Each row is where one point has got to under a steady rotation. How many ticks took it there?
The counts run from 0 to 44.
[ 41  10  48  24  -8 -10   9 -26   1   7 -15  18 -20  31  22  38  28  26
  38 -12 -38  -4 -12  -1  26  14 -40 -42  50   9 -13 -15 -21 -57 -10   8
 -32  33  11   4 -11 -13 -11  21   3  -3  16  18 -19]	0
[ 38   3  37  31 -23 -37 -32 -53 -13 -35 -52  43 -28  21  41  36  29  28
  -3  -1 -24  23 -12   4  25  19 -11 -30  40  17  11 -10 -30 -21   8   4
 -21 -17  -3 -15  25 -24  31  24  45  11  14   4 -45]	21
[ 10  -6 -30  27  40  20  37   1  27  -3   1  46 -22  29  -3   8 -19  21
   0 -20 -17  12  17  -2   0 -28 -29 -46  74  25   8  19 -28 -37  -9 -19
  29  -2  31 -11 -16 -14  24  -4  39  10 -12 -17 -10]	10
[ 28   2  -3  16  26 -20  26  10  15  -6 -19  23 -22  46   6 -13   2   6
  -6 -35  -4  14  -1  -5  24 -53 -20 -68  75  22  12  52 -28 -57 -22 -12
  48 -12  26 -11 -12 -27 -25  -8  36   3 -20  -5  -8]	9
[ 31 -10  20  29  13  15  14 -25 -17   2 -12  33 -37  27  68  42  11   9
  -4  36 -46  11  17  24  11  11 -28 -79  50 -17  -5  17 -34 -34  35  12
 -16 -13  25  32  40  -1  26  12  23 -16  -9  -5   3]	40
[  6  -8  -4  21   9  -6 -11  -5  13   6   6  28 -32  28  -7 -10  30  -1
  19 -62  10 -12  28  -4  -3 -22  -6 -20  82  30  20  19 -25 -32 -25  22
  -4  13   0 -10 -36 -14   2  15  36 -11 -14  -3 -21]	30
[ 16  11  25   6  43  -6 -19   4  -2  -1 -34  11 -29  35  71 -27 -13  33
   3  -1 -12  26  -2  13 -15 -18 -26 -23  59  -3  35  13 -31 -33   2  -3
  -3  28  31  13 -10 -47   9  -1  45  -4 -32  -3   0]	33
[ -7 -45  -7  22  44 -10 -32 -14  16 -15 -42   4   5  33  29 -20 -10  22
  25  -5 -36  22  29 -29  -1 -21 -26 -13  20  34  -4  -8 -22 -21  12  29
  -4  70  -4  31   7  -7  37 -22  30  -5  -5   8 -16]	35
[ 18  -2  20  22  -2 -53 -22  -8   6   3 -28  62 -27  45 -17  -1  28   7
 -13 -30   3 -22  -6 -31  28   0   9   8  66 -10   0   0 -57 -32  -8  49
  -2  33  -8   1  10 -20  -1   1  42 -18   7  17 -15]	28
[  6  15   1  -1  34 -13 -54  26  37 -31   1  74  -8  52   2  11  -3  37
  -1 -34 -35 -10   9 -21  20 -19 -11 -21  36  -3  43  26 -26 -34 -11  23
 -22   0  26 -27  18  -6  29   0  36   6  34   9 -15]	26
[ 60  17  13  -1 -14   9 -11 -39  -2 -17  -7  37 -38  32  25  -5  13  27
  52  -3 -11  -6 -15  38  23 -15 -45 -61  69  33   9  -4 -29 -66  -6   3
  -8 -17  49 -10  18   4  -8   2  15  15  33   7  -6]	1
[ 27  24  11  25 -25  17   1  -8 -15   4 -22  28 -30  31  26  12   6  21
   2 -28 -16   5  12 -29  12   1 -36 -40  46 -16  19  33 -31 -42 -11  19
 -49  -5  32 -28  54 -44 -26  11  24 -11  34  35  -4]	24
[  8  -1 -31  21  -4 -45   0  12  24 -13 -28  49   4  41 -62  -9  -5  33
  37 -26  -8   5   4 -55  -8  -6 -24 -16  49  11  24  -3 -18 -58 -35  16
  -8  11  -6  13   2   2  46   0  51  41  11   9 -22]	6
[ 33  42   3   9  -1 -47  -3 -10  35 -16 -35  66   3  37   3  18 -27  46
  12 -15   7  10 -36 -56  15 -13 -31 -23  35  -8  56 -21   9 -48 -23  14
  -2  18   0  26  12 -15  34  -7  50  11  12  16   1]	5
[ -1  16  31  12  14 -17 -16   0  27   3 -43  48 -18  39  33  19  -5  48
  -4  19 -13  -4  -4 -38  24  20 -22 -20  46 -49  38  -9  -9 -58 -26  20
  -5 -12   2  31  40 -37  32  -5  32 -20  22   0 -19]	4
[ 21   4   4   7 -31   4  12 -11 -18  14 -16  45 -29  28  15  42  22  12
  16 -59 -16  18  19 -34   6  25 -24 -44  26  12  25  29 -22 -12  -8  31
 -58   5  15 -23  -3   9  12  -4  20  22  23  15   2]	23
[ 31  -9  -4  39  -2 -41  29  28   1 -21 -19  40 -11  61 -27  -3  19 -12
  -8 -22 -20  31 -30 -21  21 -22 -14 -60  46 -16  21  15 -39 -90 -16  16
  16  33   7  11  -6 -27  -6  13  18  -4  -9   9   2]	8
[ 34 -16  -9   9  -3   9 -24 -32   1 -31 -13  18 -10   7  52  55  31   1
 -15   5 -64  19  48 -15  17  10 -20 -30   4   3 -15   7 -36 -16  22  11
  -2   0   9 -10  41  19  67   8  34  19  20 -10 -18]	19
[ 35  11   6  20 -15  27  16 -10  22 -35  17  52 -30  23  22  39  -8  33
  24 -17 -23  14  18  -5  26 -10 -55 -68  69  -8  17   8  14 -59 -18   1
 -23 -20  11   2  34  10   4 -11  32   3  17  14  -6]	2
[  9   5   5  19 -34 -24  -7   2  10 -19 -55  42  -1  25   3  46   7  10
   9 -13 -36  47 -10 -29  52  17 -51 -39  12 -23  29 -19  -7 -50 -11  16
 -26  20 -22  35  12 -14  33  21  34  -5  31  32  -4]	44
[  7 -22 -16  24 -19 -31  -3 -38  16 -18 -39  -1  -2  12  27  -1 -12  13
   1 -44 -24  65  19 -31 -15 -38 -41 -10  53  72 -17  18 -17  13  15  -3
  16  15   2  -4 -30   1  43  33  53  22  11 -10 -22]	14
[  6 -22   8   6  53   2 -22  11  34 -14 -27   3  -7  37  32 -39 -25  14
  -1 -29 -12  33  20 -22 -14 -45 -21 -24  61  39   4  14 -24 -21   7  29
   1  32   8   6 -10 -26  40  -8  55 -19 -15  -5  -2]	34
[ 11  -7  21  26   7 -31 -12  -6  19  22 -10  59 -12  32  -4 -21  21  16
   8 -31  19   7  14 -19   2 -13  19 -38  60  21  17  -7 -29 -45 -12  30
   3  30 -18 -29 -18 -43  -8  32  24  -1  -4  13 -39]	29
[ 56  21  27 -18   8 -15 -27  -6  -8   9 -15  65  -7  42  35  10   9  37
 -20 -26 -15  -9 -14 -13  26   3 -28 -28  38 -19  41  10 -35 -76  -5  26
 -19  -2  24 -20  42 -37   2  22  23 -17  30  27   8]	25
[ 65  16  16  23 -33 -27 -27 -32 -11 -10 -22  48 -17  18  11  29  14  29
   3 -14 -20   9  17 -18  12  22 -35 -30  43  37   9  -5  -8 -13 -15  32
 -43 -29   2 -18   7  24  29  16  43  12  31   9 -31]	22
[ -1 -13  13  38  36 -29  12 -16 -12  -1 -33  36  -2  43  45  19   4  -9
   7   3  -1  42  28  -5 -14 -10  -3 -24  19 -18  14  22 -81 -24  10   1
  34  -9  -5  10 -13 -26  34 -11  58 -22 -32   6 -21]	12
[ 14 -12   3  -1  21  12 -16 -21  12 -31 -23  37  -4  19  36   8  21  23
   1 -24 -61  12  15  18   7 -27 -27 -60  34  37 -23  36 -45  -8  24  -8
   5 -20  22  -4   9  -6  25  -1  35  10  32   1 -20]	18
[ -9 -40 -32  13  49 -12  22  14   4  -9 -30  22 -23  48  -6  22   5   6
   7  13 -38  19  25 -18   3 -18 -11 -31  58 -26 -14  37 -51   7 -17  -5
  42   4  13  -1  -9  -1  48 -13  54  -9 -19  -5 -31]	11
[ 48 -22  -5  34  26  26   9 -21   0 -16   6   8 -22  14  41  49  20  -9
  37  -2 -72  -7  28  18   8  -9 -20 -63  51  34 -16  -5 -29 -57  12  14
 -38  20  28  18   0  27  37 -10   2   3  -6  11  -3]	39
[ -3 -55 -25  17   1  -8  21 -40 -15  -8 -43 -13 -11  33  20  38  20  -8
 -12 -51 -46  51  29 -20 -21   7 -28 -22  43  52 -15  32 -38 -13  42  21
 -17  38  10  -7  -5  16   9  17  65  20  29  16  -2]	15
[ 13   5  15  13   9 -13  -5   3  17 -23 -18  31 -48  29  17  35 -10  36
   7   7 -43  -7  18 -39  18  31 -50 -38  50 -51  25   3 -10 -61 -15  26
 -19   5  37  30  35  -8  18 -16  20   7   9  -2   9]	3
[ 69 -29  21  28   1  14   3 -40   1 -32  -3  15  -1  16  15  12 -13  -1
  24 -15 -52  18  -1   8  35 -21 -27 -34  47  61 -27  20   9 -43  19 -13
 -11  12   3  12 -12 -18  16  -3  18   6  20   4 -30]	38
[ 45 -19  39  24   2 -17 -14 -37  16  -4 -13   8 -26  19  45  -5 -14   9
   9 -12 -53  29  -9  29   4 -35 -16 -25  40  37 -30 -15 -23 -29  13  -4
 -24  59  -6  32 -37 -28  -8  19  52  -4  -5  10 -12]	37
[ 27  -4  36   2 -13  -8 -26 -18 -18 -16 -34  47 -17  28  61  41  35  -1
 -13   6 -60   0   0  23  13  22 -16 -16   0  -8 -13  15 -35 -27  22  -5
 -21   7   4  -7  34 -10  60  13  28 -21  37  25 -28]	20
[ 23  -4   5 -18 -16   1  26 -40 -14 -10 -24  -7  11  47  72   4  27   7
 -30 -18 -68  38   4  -1 -19 -27 -16 -57  10  18 -23  32 -52 -27  35  -2
   5  14  15 -12 -11 -40 -10  33  39 -10  36  15  -6]	16
[ 47  20  26  12   8  -1   0 -20   1 -20 -33   0 -17  29  60  34 -19  16
  10  32 -48   6   4  31  22   0 -38 -37  51 -10  -2 -10 -12 -17  16  18
   1 -28   6   7  39 -25  42  -2   6 -16 -10   7 -19]	41
[ 40 -13   3  42   5 -46   1 -21 -10   8 -39  23  -2  23  22 -11  -8  30
   9 -11  14  65  -2 -13  -4 -43 -36 -22  30  50  14  14 -33   0  12  -5
  34 -10  -7   9 -32 -31  21  13  71  -5  -4   6 -39]	13
[-23 -12 -13  11  13 -15 -44  18  21 -19   4  70 -11  38 -24  -2  26  11
  -4 -13 -14 -11  17 -50  17  -6  -9  -3  34  10   2  14 -44 -11  -3  27
 -21  41  19 -11  33 -21  48  -3  48   8  21   1 -28]	27
[  7  -6 -22  20  38  14   4   4   5  -9 -18  25 -43  36  53  12   0   7
  17 -15  -8  20  38  -7   5  -4  -7 -23  68 -25  24  29 -49 -28  10  44
  -1  43   6 -22 -19 -49  14  -5  37 -32 -22  -7  -1]	32
[ 24   2 -38  33   5 -35 -13 -35  16 -43 -68  31 -31  28   9  44  -5  45
  32 -24 -22  28  16 -42  17   6 -42 -48  20  -4  18 -34  -5 -31   3  15
 -23  13  16  42  43  10  72  11  52  21  48  -5 -10]	43
[ 34  22  -2   8   3 -12 -21 -13  10 -44 -47  38  -7  19  57  24 -25  35
   8  -4 -33  47 -10  -5  16  10 -52 -40  47  18  14  -5   6 -28 -16   4
  -5 -14  34  26  25   8  44 -19  33  -1  26   5 -10]	42
[ 17 -31 -28   2  -4 -25  10  22   4  -3   0  24  -9  49 -30  20   4   4
  34 -31 -17   9  -1 -20  11 -15 -10 -51  29  -8  13  15 -24 -54  -9  19
 -18  47  -9   9  11   1  23  33  30  11   5  10   1]	7
[ 49  -7  18   4  27  11   6  -7   5 -28 -28   5  14  38  58  10  31  10
 -15 -26 -58  35  12  31   3 -53 -26 -39  37  43 -14  19 -40 -38   6  -9
  10   8  47 -23  10 -39 -11  14  34   3  27 -11  -8]	17
[  5 -38 -10  11   4   7  28  26 -15   8   7  11 -63  29  18   0  14  18
  12 -41  -9   7  39 -29 -10  -7   5 -35  87 -11  12  31 -47 -19 -11  36
 -38   9  38  -7 -26   3   6   4  26   7 -31  -5 -15]	31
